128 stands for zero in the data rows.
Every row has a hidden score. How much higher is the second row's score than the first row's in each pair? 15 means about the same, 30 much higher and 0 much lower. The score is a weighted sum of the row's numbers plus the product of two more (or one squared), each taken from its middle value.
[136 151 138 170 125 163 148 127 135 154 108 170 125 139 129]
[115 124 136 108 108 112 119 122  99 111 128 101 134 113 102]: 20
[166 139 143  98 117 140 181 102 124 129 119 111 147 152 107]
[123 130 156 137 102 136 141 152 127 134 116 123 154 105 145]: 17
[142 110 116 128  96 110 133 136 146 112 116 128 116 160 131]
[114 120 159 111 148 132 115  88 113 140 172 123 119 144  93]: 13
[119 100 116 129 137 112 116  77 136 109 138 118 123 135 143]
[113 141  97 111 188 139  82  97 131 163 111 152 118 163 146]: 20
[122 124 128 139 112 175 112 116 116 140 201 108 160 107 146]
[127 134 107 101 144 116 147 138  93 148 132 112 132 107  86]: 24
[128 141 168 130 140 149 161 138 113 158 120 139 133 105  94]
[112 127 131 131  96 124 141 133 143 132 124 142 131 122 121]: 15
[162 126 110 134 147 166 124 143 111 148 150 115 149 130 115]
[110 122 166 109 120 119 135  95 141 173  94 155 121 166 127]: 26
[ 83 141 120 177 127 142 116 123 128 170 122 172  96 150 127]
[143 118 100 115 111 122 139 113  83 130 164 141  96 164 110]: 16
[138 136 110 125 148 136 132 137  94  98 116  83 150  66 107]
[200 150 121 124 190 181  88 185 121 156 152 206 155 159 109]: 16
[105 128 135 127 121 133 137 128 135  95 135 131 136 139 100]
[150 133 137 112 148 165 168 157 134 139 125 133 123 121  99]: 13
[124 113 116 113 137 117 103 118  96 105 142 148 114 131 119]
[111 122 114 137 120 101 158 126 120 133  99 133 110 144 117]: 9
[150  93 195 120 117 115 124 126 152 174 110 120 106 118  97]
[120 142 137 110 133 130 117 117 108 158 138 150 133 171 119]: 6
[150 130 129 122 145 135  77 136 143  91 137 133 138 132 120]
[122 119 131 119 121  94 121 142 111 106 136 124 130 123 135]: 17
[ 64 106  87 119 130 101  96  64  90 156 143 144 129 140 112]
[123 108 112 161 110 165  85 167 155 141 179 104 133 120 178]: 13
[121 123 116  99 164 136 114 111  98 135 115 150 122 168 120]
[136 140 130 145 138 149 152 172 122 137  99 128 127 132 112]: 15
[113 115 145 130 115 117 143 133 119 131 118 146 121 132 125]
[ 77 108 160 120 130  97 111 106 124 175 118 103 119 129 118]: 19
[130 105 125 109  91 112 153 136 116 144 150 110 135 150 135]
[126 123 119 117 132 155 105 117 190  75 136  64 145  80 125]: 23
[116 150 134 154 140 167 147 139 133 163 139 134 129 169 130]
[119 131 150 125 134 158 146  99  87 131 153  92 135  80 100]: 16
[150 146 116 141  60  75 187 206 103 106 134 120 229  95 197]
[110 101 130 115 112 104 107 103 145 135 161 127 123  99 147]: 16
[ 92  93 127 134  84 113 155  94 124 120 142 133 121 173 115]
[143 142 137 116 127 123 123 147 119 134 108 127 167 121 122]: 17
[110 113  94 107  87 121  95 141  95 131 184 122 148 120 154]
[115 144 118 148 149 106 104 158 108 110 150 153 108  97 162]: 24
[111 113 147 135 135 135 110 158 122 152 107 163 104 104 138]
[112 122  98 116 136 147 104 120 125 114 128 155 124 147 138]: 12
[146 136 140 142 151 137 143 161 140 145 128 127 133 111 113]
[114 138 117  98 153 109 122 136 103 121  81 153 124 137 122]: 21
[142 129 162 130 146 149 135 104 157 131 132 155 134 159 135]
[145 120 113 109 130 138  87 173 116 103 207 159 177 110 139]: 28
[134 130 116 111 147 146  97 145  98 118 145 108 135 107  93]
[125 141 142 140 159 150 131 147 118 129 116 139  86 109 136]: 17
[150 121 122 122 140 122 149 103 159 134 118 133 130 140 141]
[103 152  98 114 148 132 111 121 104  98 114 141 123 142 125]: 19
[145 128 115 115 109 131 142 171 131 117 107 135 124 132 137]
[129 123 136 143 117 127 137 103 131 172 111 121 133 143 142]: 16
[131 142 171 142 144  92 162 128 130 168  97  97 115  94 139]
[131 133 138 156 139 133  82 130  96 206 131 188  95 141 125]: 2
[143 148 140 146 157 122 125 141 134 149 157 125 106 117 150]
[101 151 125 101 127 105 120 142 116 115  95 118 146 128 128]: 18
[143 134 123 118 122 119 154 134 143 154 114 113 157 114 111]
[126 135  95 170 141 134 101 152 140 126 120 165 142 103 134]: 14
[134 130 164 165 106 122 143 153 155 154 110 116 130 138 131]
[124 132  99 129  86 140 175 114 109 104 133 113 137 169 137]: 6
[177 128 144 110 158 143 133 172 140 125 112 145 118 117 113]
[135 124 157 158 133 130 102 121 161 126 114 123  90 123 185]: 21
[116 127 158 143 140 119 129 125 135 169 103 147 113 124 132]
[195 147 156 133 146 178 126 167 149 120 140 131  90 117 111]: 12
[145 115 114 111 109 135 120 142 129  81 169 111 143 103 124]
[112 155 116 142 158 148 134 107 126 125 118 135 119 143 133]: 12
[108 131 124 144 119  92 147 115 116 129 117 120 144 148 115]
[110 117 134 145 149  73  90 123 124 163  93 151  77 127 150]: 22
[143 104 148 101 113 110 115 119 130 122 120 115 121 138 147]
[103 132 132 137 113 102 141 130 126 114 145 145 127 125 124]: 16
[101 109 142  91 109 128 146  99 108 154 155 125 142 145 104]
[ 99 133 127 103 133 157 126 123 114 112 135 152 142 137  93]: 27
[ 96 115 134 110 104 103 130 141 115 168 127 112 132 137 110]
[142 120  98 132 132 140 135  88 118 129 131 126 154 139 133]: 6
[118 148 113 148 161 132  93 127 119 126 148 124 132 102 143]
[124 133 129 112  87 111 135 110 119 115 123 101 139 149 122]: 17
[134 132 145 140 112 150 135 150 132 136 113 136 133 130 108]
[ 87 131 109 117 120 142  90  87 138 128 124 136 136 174 143]: 17
[104 147  92 126 113 130 116 137 113 124 131 133 152 143 131]
[140 119 137 111 121 108 140 130 134 143 153 136 133 113 123]: 15
[147 125 141 124 138 163 149 134 163 121 115 143 129 155 116]
[148 139 146 133 108 128 144 113 131 139 119 132 128 133 107]: 17
[153  89 105 123 144 173  79 131 129 138 215 134 128 161 119]
[164 151  95 134 120 132 148 201 117 128 115 117 167 137 108]: 19
[ 90 131 126 108 124 119 132  57 111 133 118 137 100 165 135]
[169 141  89 107 145 168 118 156 149 107 139 170 165 161 124]: 17
[131 143 130 132 124 165 137 128 114 146 143 157 119 151 129]
[132 112 145 118 115 114 108 131 134 119  87 138 126 178 146]: 19
[117 109 114 114  92 125 108 104 113 104 185  83 130 115 113]
[147 134 110 135 142 151  98 159 165 124 148 114 124 126 141]: 20
[182 105 160 111 153 111 116 126 153 130 100  90 124 127 125]
[133 151 108 118 106 141 116 145 115 135 116 149 137 153 114]: 2
[131 161 150 138 147 122 152 132 113 178  87 138 117 134 137]
[145 128 138 155 174 147 129 125 135 101 143  87 120  86 106]: 10
[164 119 125 118 156 191  63 131 153  93 161 117 124 156 117]
[110 106 177 136  88  94 160  74 155 133  93 113 108 139 146]: 28
[109 158 112 149 203 105  48 148 117 155 107 174  88 119 226]
[152 151 115 135 192 147 103 146 129 121 164 124 126 100 138]: 8
[ 65 120 160 165  81 118 130  98 138 137 185 126 137 143 137]
[129 120 135 122  99 101 147 120 133 154 107 146 133 147 153]: 20
[127 132 126 124  94 119 146 132 117  93 131 107 164 122 135]
[163 139 123 125  87 150 149 115 130 134 140 104 134 120 123]: 16
[135 113 137 166 117 142 100 113 133 148 148 165 133 150 151]
[116 141 132 150 131 154 110 126 106 148 143 138 132 164 131]: 17
[115 133 141 135 118  96 131 118 114 136 112 126 141 119 121]
[128 117 137 151 128 127 144 124 162  76 127 103 124 103 167]: 13
[127 144 140 154 156 144 146 128 157 136 122 149 122 137 108]
[131 137 127 160 131 117 115 155 126 118 121 146 122 130 128]: 17
[122 142 127 129 125 120 159 113 109 140 100 115 152 150 111]
[ 79 136  96 142 127  99 131 127 110 106 113 147 106 118 159]: 27
[114 130 133 140 126 144 152 137 123 155 106 158 124 131 113]
[135 136 158 140 149 124 146  95 106 147 117 135 121 123 129]: 10
[126 125 116 160 132 153 136 122 117 166 163 144 118 110 109]
[118 152 166 119 153 149 128 155 139 147 116 131 121 135  90]: 20
[114 109 122 145  93 122 118 121 162 109 113 172 115 151 127]
[126 136 137 118 152 116 116 119 111 156  99 145 114 129 117]: 16
[150 123 137 121 111 144 109 159 140  86 149 137 149 134 115]
[125 148 120 137 143 122  89 139 138 129 108 133 103 104 178]: 21
[148 152 157 140 118 117 165 115 112 165 141 114 136 120 130]
[122 101 146 159 123 125 146 102 145 156 141 100 118 116 116]: 10
[136 136  80 124 139 132 147 107 126  93 161  99 147 115 127]
[106  99 200 127 140 132 121 138 140 178  97 147 104 146 125]: 18
[109 109  84 146 112 120 106 149 128  89 182 108 137 113 134]
[102 162  82 119  94 151 123 149  99 125 115 135 143 152 140]: 9
[114 122 142 135 124 126 133 151 127 137 100 113 138 128 110]
[106 121 132 111 122 114 133  94 133 152 112 157 142 152 102]: 14
[103 131 110 153 157 125 108 144 135 101  95 123 116  98 179]
[128 117 133 153 102 120 152 121 133 125 137 109 149 136 147]: 8
[ 99 115 142 132 161 166 111 125 108 146 169 113 133  86 110]
[109 155 146 111 129 141 125 127 108 153 102 137 136 174 140]: 12
[118 117 116 115 110 131 102 128 114 139 141 146 140 149 117]
[131 131 124 118  91 134 151 128 100 105 144 114 133 108  94]: 17
[120 141 100 120 128 141 112 167 115 125 148 143 136 119 115]
[158 102 125 115 101 132 147 127 177 112 113 124 118 146 177]: 11
[106 128 115 103 105  97 129 112  99 107 129  97 166 130 119]
[124 104 114 140 109 109 102 139 111  89 169 142 144 133 116]: 23
[ 87 136 138 130 156 139 131 141 105 144 123 117 144 127 120]
[143 129 164 133 116  87 140 171 126 146 115 143 158  92 119]: 15
[113 127 151  87 138 121 136 114 138 128 105 106 135 114 108]
[145 141 163 127 129 122 109 154 118 121 122 102 148 107  96]: 13
[107 114 177 137 141 123 117  94 124 154 150 165  98 116 125]
[111 128 105 145  98 129 116 127 157 156 150 154 136 147 144]: 16
[153 133 111 177 151 174 106 154 137 114 152 142 118 130 137]
[117 152 157 153 174 112  59 155 114 154  83 153  82  86 144]: 23
[152 128 100 134 123 118 142 165 116 108  91 134 176 102  97]
[152 155 115 129 135 154 120 157 104 128 150 113 134 132 103]: 10
[162 107 116 151 121 160 116 138 179 103 176  90 127  81 127]
[139 136 118 106 149 154 100 106 144 141 126 128 119 111 102]: 20
[148 129 108 115 140 133 113  77 121  86 168  83 145  81 158]
[121 138 124 131 138 142 147 152 131 120 127 145 154 132 120]: 22
[103 127 144 125 117 130 110 109 114 149 151  91 134 141 131]
[156 135 107 134 143 150 152 164 132 116 134 140 111 116  97]: 20
[173 141 109 162 142 160 151 154 136 147 155 129 118 105 110]
[134 137 133 149 102 169 111 156 116 105 163 123 168 121 165]: 16
[114 161 127 131 165  94 131 108  96 116  96 137 118 126 187]
[130 137 147 126 173 130  76 111  85 160 137 139  98 116 170]: 13
[117 119 170 152 144 113 154 126 117 128 101 103 127  99 125]
[ 96 122 129 141  91 106 118 111 109 115 139 106 161 123 138]: 14
[ 92 132 149 122 142 127 124 158 129 149  86 136 133 125 111]
[123 138 167 120 119 101 150 105 125 144  79 128 113 174 146]: 19
[114 153 117 120 101 140 151 150 116 125  92 176 146 198 133]
[160 139 151 145 105 125 150 166 154 109 115  85 147 106 155]: 20
[134 122 128 115 152 112 112 139  91 120 124 126 118  87 100]
[150 141 117 121 136 158 154 158 137  89 118 108 133 142 126]: 9
[150 127 131 166 157 153 112 110 113 139 162 117 111  83 151]
[128 113 104  72 119 117 114 123 100 120 103 105 138 118 101]: 22
[ 58  91 105 173  77 113 110  56 128 134 189 153 168 177 166]
[156 104 145  92 156 143 125  84 156 149 100 128 126 182 104]: 24
[140 150 100 118  97 140 115 146 126 118 116 144 188 125 123]
[ 83 104 102  95 108 110  97  94  91  88 161 114 112 140 145]: 19
[132 127 128 124 138 124 146 138 145 141 110 161 133 158  88]
[149 118 137 102 129 101 158 141 135 119 103  85 113 103 128]: 18
[157 108 129 114 103 111 119 120 118  97 151 118 146 121 130]
[147 104 150 118 128 124 100 147 127 130 164 124 143 125 165]: 17
[135 144 121 124  91  87 140 140  80 121 100 100 136 122 129]
[143 123 114 122 125  99  90 137 123 142 142 146 131 106 122]: 16
[130  99 148 117 110 114 115 136 162 127 164 119 109 117 118]
[108 114 135 132 116 113 130 110 127 124  89 116 147 154 134]: 11
[150 156 145 178 125 145 151 136 143 169 124 121 122 115 142]
[113 109 158 118  80 110 159 117 157 119 126 121 140 158  90]: 13
[120 131 152 133 159 112 128 102 128 149  99 117 107 122 130]
[159 125 159 111 120 163 149 130 157  94 118 113 122 115  88]: 10
[100 135 144  91 121  92 149 103 108 145 120  85 146 123 110]
[107 123 106 122 141 141 101 133  85 132 151 148 125 146 119]: 18
[101 126  93 123 110 100 139 116 108 155 128 153 122 126 134]
[152 137 108 117 147 160 157 153 127 107 131 113 124 117 100]: 17
[152 162 155 149 142 138 112 143 150 154 129 149 107  97 157]
[155 118 131 131 145 113 135 152 158  89  98 120 104 138 130]: 8
[129 134 150 159 104  97 145 111 151 135  99 172 120 165 117]
[113 110 146 115 129 112 114 114 117 156 135  95 134 123  98]: 15
[111 114 120 131 115  82 126 143 146 106 105 109 138 120 143]
[132 116 115 120 128 124 121  99 130  95 135 105 141 111 142]: 8
